Y: 3 groups of rows, each row roughly a mix of its group's hidden directions; some rows fit no group:
Y (82 x 10):
[[-15  -1  23  -3  10   1  -8  17 -11 -12]
 [ 10 -23 -13  -8  -5  -1   4 -22   7   2]
 [ -6 -22   8   2   1   0  -8  23  -4 -17]
 [ 15   4 -12   1  10  -4  25  -1  19  -3]
 [-10  -3 -28  -5   2  22   3  -1   0  10]
 [ -7 -14  -9   3  14  13  24   7   2  13]
 [  5  -1 -19   2  -9  -1 -15 -27   5   2]
 [  0   5 -15  14   0  17  -2 -16   7  21]
 [ -6 -14  -7   6 -12  -6 -29  -8   0  -9]
 [ -5   6  22   5  11   3  13  24   2  -6]
 [ -1   7  19  15   7   7   3  24  -2  12]
 [ -4   2  20 -13   5  -1   9  25 -12  -5]
 [ -5 -18  10   0  -7 -14 -15   2  -9 -22]
 [ 23   8  -6  -4  -6  13   6 -14   2  20]
 [ -9 -21  -7   9 -10 -10 -15  10  -4 -17]
 [  3  -2  -1  -2 -13 -12 -25 -16  -3 -16]
 [-12  -5  15   6  -1  -8 -25   1  -8 -17]
 [ 32  -2  -7  -7 -11   4   1 -12   0  10]
 [ -8 -10  -1  12  -4  -6 -27 -15  -1 -13]
 [ 12 -11   4  -6   8  10  24   1   8  19]
 [ -8  11  14  -7  -3   6   4  -8 -30   2]
 [  0  18   9  28  -2  -5  -6   4  13   3]
 [-20 -21 -15   5   4  -1 -17  -5  -6  -8]
 [  9   7   7  -2  13   7  27  12   6  13]
 [-18  -9   1 -14  27   1  -3  -4 -10  -3]
 [  0  -4  -7   6  14  13  27   7  10  12]
 [  2 -14 -16  16   6   6  20  -3  13  11]
 [ -9   6  25   7   4  -6  -3  24  -6  -6]
 [  8 -13  -9  22  -4 -10 -16  -1  14  -9]
 [-11 -13   5   3  -9 -13  -8  20  -6 -20]
 [ -4  -2 -13   5 -18 -15  -9 -16   8 -18]
 [-28  17   0 -13   3   5   4 -12  -8   0]
 [ -8  -7   1 -12  14  12  21  16  -8  10]
 [  8   9 -18  -2  -6   3 -11 -27   8   5]
 [ -9   3  17   1   8   2  11  28  -8   6]
 [  5  18  23   8   3  -4   6  17   8 -11]
 [ -6  19  11 -13   9   8  18  12  -8   9]
 [-24   2  12  -9   1 -10   1  15  -9 -17]
 [-20 -19   8   6  14   6   6  17 -10   3]
 [-12  26  -6 -10   6  -5  -1  17   8 -11]
 [  6 -16 -15   8  -9 -10 -15 -18   6 -12]
 [-17   5  19  -3  15  -7   7  20  -2 -10]
 [  3   1  20   0   5  -4  17  24   2 -12]
 [-12 -14 -15   2  16  14 -10 -13  -6  11]
 [  2 -24   1  -2  -3 -13 -12  15  -8 -18]
 [-22  -2 -11   2  16  15  -5 -13  -5  13]
 [-10  23  11   9  15   2  13   0  14   7]
 [ 15 -11  -7   2   9   1  17   6  25   9]
 [ -4  11   5   3  11   3   3  29  17   7]
 [ 14   1  -9  -3 -13  -8 -13 -23   8 -14]
 [  4  13  15 -12  17  12  14   7  -6  16]
 [  8  10  12  -7  10   7  25  17   7  -3]
 [ 11  -2  11   9  11   8  21  14   7  16]
 [  2 -19 -13   7 -11  -8 -20 -15   6  -9]
 [  8   2   5  -5  12   8  25  12  12  15]
 [  8  -1   2  -5   3   2  30  20   2   9]
 [  1 -20  -1   7 -13  -2 -17 -20 -12  -3]
 [-18   5  11  -8  -8   5 -19   2 -21   1]
 [-26  -5  -4   3  -8 -12  -9   2  -2 -21]
 [ -2  22  20  -9   6   2  17  12  -1   5]
 [  1   8 -23  -8  -1 -13   0 -10  14 -20]
 [ -9  -4 -13 -10  14  19  12  -2  -5  19]
 [ 12 -10  -5   1 -28 -12  -8   4  -2 -14]
 [-11 -22 -16   2  -6  -6 -18  -5  -7 -13]
 [ 11   5 -23   2  -4   5   7 -18  10  17]
 [ 23  -8  12  -9  19   3   7  12  -4   9]
 [  0  26  14   9  -7  -3  15   9  13   1]
 [ 17  12  -3  -4 -29  -6   3  -9   4  -5]
 [ 20  11 -11  -8 -12  -4  -4 -21  11  -8]
 [  4  -4  -9  -6  14  20   0 -13  -7  23]
 [ 10  -9 -15  -3   7  -3  10   4  30   2]
 [  2  21  17 -16   7   5  17   4  -5   8]
 [  5 -21   1  21  -9  -3 -20  -8  -1  -1]
 [  1  -7 -17   6 -17 -11 -18 -15  -6  11]
 [-15 -17 -17  16   6  -1 -15 -10   5  -4]
 [ -3  20   0  21   2 -10 -10  13   1 -17]
 [ 11   9  -9 -10  11  -1  28   0  14   0]
 [ -1 -14 -13  -4 -12  -7 -17 -22  -3 -11]
 [  4   0 -22   7   4  11   3 -23  14  10]
 [-20 -11  16   4  10   2  -4  19 -13  -2]
 [  2  14  15 -18  10  10  14   8 -11  12]
 [-21  21   7  -4  14  11  11  -3  -1  11]]

one row of each group, then the others: which group is each in?
[  4  -6 -17 -24   0  -1  13 -17   9  -1]  R
[-10  -4 -14  18  -7  -3 -19 -12  -3  17]  L
[ 13  10 -13  -4 -12   5   2 -27   5   9]  M

[  8  -9 -21 -17  -5   4  -3 -24   0  -1]  L
[  8  23 -11   5   3  11   7 -11  14  17]  L
[-11  10  18 -11   0  11   4   4 -23  10]  R
[ -4 -23 -10   8  -6 -12 -16   3   0 -17]  M
[-23 -12  -8  -9  11  -7 -11 -10  -8 -14]  M
[  0   5  18  -6   8  13  19   9 -11  18]  R
